Which row each row swaps with, under one turn or mirror:
The rows were stretched afterwards, more along some directions than others.
miket: [  3  11  -2  23  -9  26  33 -14   1   1  25  13  25  10   4   4  -3   2
  12  13 -11  11]
Vos: [-23  13 -19  14  12 -17  -2   0  -3 -20  -1  -3   8   0   7  -4  -3  -6
   5  12  33  15]
zan: [-16  18  -1  -2  -4 -17   4  12  15  -1  16  -7 -23 -11 -11  17  10   2
  -6  -4  15  11]
Tos: [-27   7 -11  13   0 -11  -9  -3   1 -13 -14 -21   6  -3  10   1 -13 -23
   6  11  19   9]
razi: [  8  10   8  -4  24   4   4   7  27  -9  32  -1 -13  -1   1  22  43  -2
 -10 -11   5   6]
pibuz: [-21  14 -14  17   3 -14  -7   4   7 -14  -3  -7  16  -2   4   3  -6  -7
  -1  15  31  19]
kire: [ -5  14  19  35   2 -20   7   5  34 -14  -9  -9   3 -15  12   9  13  19
 -33 -11   1 -19]
siz: [ 31 -21 -28 -18  13  28 -16  18 -29  -7  14  25 -14  14   9   2  -7  21
  -2  22  14  20]
vuz: [-18  15   3  50  11 -16  -6   6  32 -18  -9  -5   5 -14  24  -3   9  26
 -31 -10   7 -13]
Pafib: [ -4   4  11  19   6  19  10  10  13 -19  20  -7  24  13  -7   9  11   4
  15   8   4  25]
Gonin: [  3  -2  -7  19  -3  17  25  -7   4   8  30   1  17   2  -3   2 -13  -4
  15   9 -25 -10]
mibat: [-27  13  -6  20 -13  -3  11   8  10  15  27  11  -5   7 -16  31   7   2
 -12   1  12   6]
Luk: [ -8  17   8  40  16 -23   6   6  30 -12  -9   0  -4 -20  21  -1  20  25
 -26 -10   8 -21]
Pog: [ -1   6   1 -26  -5   8   6  18   6   0 -22  26  13  -3 -10 -15 -14  20
  12  17  11  20]
Gor: [ -4 -10   5   5   1 -19  11   3 -37   1 -22   6   5   5   8  -3 -19  20
   4  -9   4 -31]
Rulaf: [-19   6 -16  12   2 -22 -12   2   7 -11 -11 -19   5  -2  11  -7  -4 -14
   4   8  24   5]
Kiko: [ 28 -26 -34 -16  12  16 -23  17 -34 -11  14  24 -22  11  18   3 -11  25
  -2  20  19  13]
zakef: [-29  15 -11  26  14 -17  -6  -1   6 -19 -16  -5   9  -6  15  -3   5  -3
   7   9  30  12]
Vero: [  0   9  -5  22  -6  23  30 -11   5   4  21  16  25   5   0   1  -8   9
  13  13 -13   7]
puno: [ -7  15   8  43   6 -16   1   6  31 -23 -11  -7   4 -19  20   5  11  27
 -34  -3  10  -8]
zosef: [ 13  12   8  -7  29   2   8  13  30 -12  25  -4 -15  -2  -6  13  42  -2
 -10  -6  11  -4]
Mavo: [ 30 -23 -25 -17  11  20 -20  12 -32 -10  12  23 -19  10  17   4  -3  26
   0  20  14  13]
Bise: [  0   6  -2  20 -16  23  24  -9   2  12  19  12  31   4  -3   9 -14   5
  13  14 -14   9]
lezi: [  0   6   0 -18  -6  11  12  18  10  -6 -14  18   7  -4 -15 -10 -12  18
  11  17   5  19]
mupu: [-12  -2   7   2  -2 -18   2   4 -36  -1 -27  11  17   4  13   2 -19  25
   1  -2  18 -12]
Tasal: [ -5  13   7  32 -16  10  30 -12   9  10  15   6  13  -5  -4  13 -10   3
   8  14 -20  -9]
rovat: [-15  -6   2   4   2 -22  10   2 -38  -8 -20  11  22  -1   6  -3 -25  24
  13  -4  11 -23]
zafen: [ 33 -25 -23 -25   7  12 -15  15 -38  -6  15  29 -19  11   9   2 -11  21
   0  13  15  10]
fad: [ -1   6  -2  18 -21  19  28  -4  -1   7  13  15  20   9   6  -5  -9  -6
  20   4 -10   1]
rupo: [ 8 12  8 -7 27  9  8  4 21 -8 36  1 -5  6 -1 25 45 -2 -8 -9 11 15]
zud: [  6  14   9  -5  30   8  18   5  26 -11  31  -4  -7   5  -2  23  45  -1
  -1  -7   8   1]
Rop: [-20  10  -4  23 -18  -2  12   9  19  19  23  11  -7   9 -16  30  14   5
 -10   4   9   0]
ripo: [ -2  -6   3   4   4 -11  11   8 -39  -8 -29  17  15   0  17  -8 -14  27
  14   2  12 -16]
kig: [-10  18  11  47  21 -18  14   4  40 -21   1 -16   5 -19   6  -2  12  20
 -26 -10  -5 -29]
vuli: [ 10  12   8  -5  27   3  12   1  18 -11  28   4 -16   6   3  26  47   3
  -8  -5  12   6]
rikem: [ -4   5  -2  33 -12  21  29 -13  -6   8   6  19  19   5   9   7  -9  13
  17  13 -16   2]
Pokab: [ -7  10  14  35  21 -20   1   2  38 -15  -8 -15   3 -17  14  -8  15  20
 -27 -16  -1 -26]
Tanok: [ 30 -25 -31 -19  12  19 -18  19 -33  -7  15  22 -25  16  13   2  -6  19
   1  17  14  13]
gul: [-29  11  -3  10   1 -25 -11  -2  -6 -16 -19  -1  18 -11   8  -2 -12  -3
  12  15  31  11]
Ganis: [ -8  23   2   1  -2 -12   3  16  19   8  22   9 -20 -14  -8  17  20   9
  -5  -7   7  12]
Fulof: [ 27 -27 -30 -18   9  21 -20  18 -31  -5  11  23 -18   9  10   2 -12  23
   1  21  12  12]
kar: [  6  -3  -5  20 -21  16  21 -11   3  15  13   6  19   7   4   1 -17   2
  11   9 -22  -3]
Taz: [-22  11 -21   9   5 -15  -8  -1  -7 -17  -6   1   8   2  12  -6  -4  -6
   2  16  39  19]
Zadok: [ 6 13  9 -5 32  8  8  3 32 -8 34  6 -5  2 -1 18 46  4 -9 -8  7 11]
poz: [  6  14  12  -2  31   6  16   5  29 -12  35  -6 -10   3  -4  24  47  -3
  -5  -9   6   7]
megof: [-18   0 -19   8  13 -18  -9   3   1 -15   3 -10  12  -4   6  -8 -11 -12
   9  11  20   4]
toraz: [-11  -1  12   3  -8 -11  13   5 -39  -9 -26  -1  23  -1   9   8 -15  20
  14  -3  12 -15]
bibo: [-20   4  12  10  -1  -9  23   3 -36  -5 -23   9  25  11   9   6 -12  18
  17  -8   8 -18]
renab: [-18  15  15  38  19 -19   1  -1  43 -16 -10 -25   8 -21   9   1  11  18
 -29 -14  -3 -20]
rif: [ -6  16  17  32  17 -22   2   1  32 -27  -7  -5  12 -17  16  -5  13  23
 -28 -15   9 -10]
sezo: [  5   4  -7 -25  -3   7   4  28   0   0 -22  39   5  -1 -11 -15 -11  24
  13  21  13  21]
Kasa: [ 28 -22 -30 -19  16  20 -13  17 -37  -5  17  24 -22  16   8   3  -8  19
   2  19  12  12]
Zuk: [-10  21  -2  -1  -2 -16   3  12  16   4  16  -2 -24 -11  -8  14   9   4
 -11  -4  13  11]
gid: [ -6  -9   9   1 -13 -16  -3  10 -36  -6 -26  -5  14  -2  11   5 -21  18
   5  -4  11 -19]
momi: [-10  -9   5   7   1 -11  11  -2 -36  -5 -21  -1  15   2   7   5 -26  23
   5  -4   1 -17]
mus: [-10  20  20  37  12 -14   9   2  38  -7  -9  -7   9 -13  12   2  15  24
 -30  -8   1 -17]
zuduv: [  8   9   8  -6  27   7  10   7  29  -6  31   0 -11   5   0  18  47   0
  -4 -10   6   4]
fub: [-19   9 -22  12  -3 -18  -8  10  -5 -18 -14  -1   0   2  15 -15  -9 -16
   6   9  36   9]
Koz: [ 29 -24 -24 -23  11  20 -14  19 -36  -8   9  21 -20  12   8   3  -9  16
   4  17  10  11]
pem: [ -7   0   0  20 -18  23  17 -14  -5   5  11  -3  22   4   8   6 -19 -10
  18   9 -19   7]
Pezu: [ -9   9  11  15  10  27  12  12  17 -21  18  -5  36  10  -9   1   6   4
  16  10   2  31]
gati: [ -6  -3   2   2  -7 -15  12   8 -38   1 -23   5   5   2   1   1 -23  20
   2  -4   7 -31]

Vos swaps with Vero
Rop swaps with Pafib
rovat swaps with kig
mibat swaps with Pezu
gul swaps with Tasal

